Each thing below was measured twice, in two different ways. The second way is not exact.
Here are some of them measured both ways, the first way above the second, with a blank line after each pair.
[  21  -17   25 -127   87   34   36   10   17   49  -56   20]
[-45 102  85  10  12  22 -64  -8 -38]

[-20 -42   9  11  32  83   8  20  24  -9   2  94]
[ 35 -38  39 -37   3  -2  -7   2  51]

[-10 -74 -21  85   8  31 -33   6 -67  61 -15  76]
[ 30  11 -78 -67  12   4  30  36  85]

[-47   3  -7 -25   3   2  -2   0 -32  26 -38 -14]
[ -7  34  -7  23  -3  38 -30  33  10]

[-12   6  26 -13  86 -16  12 -23  18 -47 -43  18]
[-12   9  56   6  20  66   8 -25 -17]

[ 74  61  33  78  44 -44  -3  17   6  12 -23   1]
[ -1  -3 -31   8  44   8  87 -75 -30]

[ 40  52  20  42 -49 -44   3  -4  34 -57 -39 -47]
[-11 -49 -38  29  21  26  19 -55 -62]

[ 10 -18  66  37  50  -8  22  10  26  -5 -41  75]
[ 21 -12  15 -19  66  22  13 -31  -9]

[113  18 -40 -86  98 -15   4 -11 -12  55 -20 -41]
[-85 109  27  -9 -30  -1  36 -59 -41]

[ -8 -33 -45  -7 -17   3  -8   5 -22  20  30  -5]
[-13  18 -14  -5 -35 -27  -4  34  26]

[ 60  38  54  97  42 -38   0  14  11  24 -50   7]
[ 13  -5 -52   4  65  18  68 -77 -15]

[ 65 -11  -9 -40  96   8   6   1   4  -3  -2  48]
[-43  43  59 -33  -3   7  44 -29 -17]

[-33 -55  23  13 -57 -18  19   6 -12  -8 -39  27]
[  5 -17 -56   1  49  13 -43  29   5]

Then 12 more things, the second way only, each followed by its number:
[-48  43  56 -13 -86 -55 -24  50  58] 0
[ 30 -63  32  26  32  -3 -53  17 -46] 1
[  0  30  23  11 -45 -32  10   7  10] 2
[  4  -2 -32 -19  -6 -10  84 -37   2] 3
[ -3  34  20  27  15  10 -40  25 -23] 4
[ -1  61  20   8   8 -18  36  21   2] 5
[ 19 -48  -3 -19 -21  13  33   3  20] 6
[  9 -35 -10  51 -10   3  19 -59 -43] 7
[-53 -17  17  -8  47  25 -84 -15 -68] 8
[  35   -8 -127  -25   69   30  127  -17   42] 9
[  2 -11  55  66  -7  26 -76  12 -70] 10
[ -6   2 -19   1 -24 -43   1  26   6] 11
Which numbered row above is the same thing as each row below? Its number follows it:
[ -8  31 -21 -24  36  18  -6  -7 -12  31  44 -28] 2
[-42 -12  46 -22 -58 -21  26   1  60 -65   9  20] 1
[-31  11  26 -63   4 -10  10  -1  -2  24 -19 -20] 4
Then 12 more things, the second way only, each followed by its number:
[ -7   0  20  51  25  -1  30 -60 -90] 0
[-33   6  48   0 -18  -8 -42  22 -34] 1
[ 38  28   5  39   6  19 -47  48  -5] 2
[ -4 -17  35 -20  44  21  13 -49 -23] 3
[-19  -1   6 -15  -9  20  50 -36  -2] 4
[-35 -33  12 -21  50   0 -97  10 -39] 5
[-22  60  17   4  12  -6 -49  25  -6] 6
[ 41 -68 -66 -54  13 -41  50  14  56] 7
[  3 -21   8 -35  -8  34  52 -70  20] 8
[ 34 -19  62  -2 -31 -47 -29  49  29] 9
[-22   6  69  51  -8 -11 -49 -74 -75] 10
[ 30  18 -56  25 -34 -38  -4  39   8] 11
Which numbered row above is the same thing as each row below? Its number follows it:
[  1 -41  -1 126 -37  -3 -17   4 -19 -19  53  49] 7
[-54 -10  -9 -28  -8  50  -3   9  20 -13  71  26] 9
[ -3 -13  15 -79  27  37  20  10 -24  54 -25   9] 6
Then 12 more things, the second way only, each followed by its number:
[ -2  33 -48  39  29   6  50 -13 -59] 0
[-68  82 100  -1 -42  19 -14 -12 -12] 1
[ 55 -54  32 -43  38   6 -34  37  69] 2
[ 36 -73  31 -29  25  30 -37  23  18] 3
[ 12  24  36 -37 -43 -26 -91 111  91] 4
[ 44 -15 -27 -12 -34 -29 -19  34 107] 5
[  9 -40 -10 -23 -15  -2  44 -53  13] 6
[ 19 -24  10  48 -79 -90 -44  83   5] 7
[  7 -46 -24   7 -84 -42 -55  87  37] 8
[ 12 -25  20  58 -12 -17 -62  85 -33] 9
[-26  42   3 -58 -25  15  60  -6  38] 10
[-16  11 -72 -20 -23   4  56 -36  64] 11
Which numbered row above is the same thing as each row below? Its number follows it:
[-49 -39  31  21 -26  33   0 -14  30 -66 -11  64] 3
[-59 -51 -51  46 -34  78 -27  14 -19  41  35   8] 5
[ 39  -8 -47  86  22  13 -24  -2 -47  40  -4 -36] 11
Then 12 more things, the second way only, each followed by its number:
[-29  60 -10 -38 -24 -18  28  13  19] 0
[ 30  -6   9  50  27   1 -39 -31 -56] 1
[ 29 -18 -16  59  13  11 -55  43 -33] 2
[ 38 -44 -30   5  19   1   1 -31  -9] 3
[ -4  21  19  11  23 -27  16  33 -16] 4
[  4  32 -62  11  25 -14  16  33 -18] 5
[-31 -23  36 -27 -42   5  25 -50   6] 6
[ 33 -37 -41  21  63  80 -10  18  -7] 7
[-53  23  18   8 -54  11  26 -87 -10] 8
[  8  28 -49   0   3  -3  41  -7   0] 9
[ 39 -77  20 -31 -35 -35   5   6  47] 10
[  -1   12 -105   14   41   -9    7   19  -16] 11
Which numbered row above is the same thing as each row below? Its number follows it:
[-72  -7  52  66 -11 -54  12 -19 -19 -44 -75  31] 7
[-68  22  22 -29 -78 -34  13   0  -5  -4 -14 -30] 2
[ -6  16  28  55 -38  -9   4  -9  31 -14 -12   3] 3
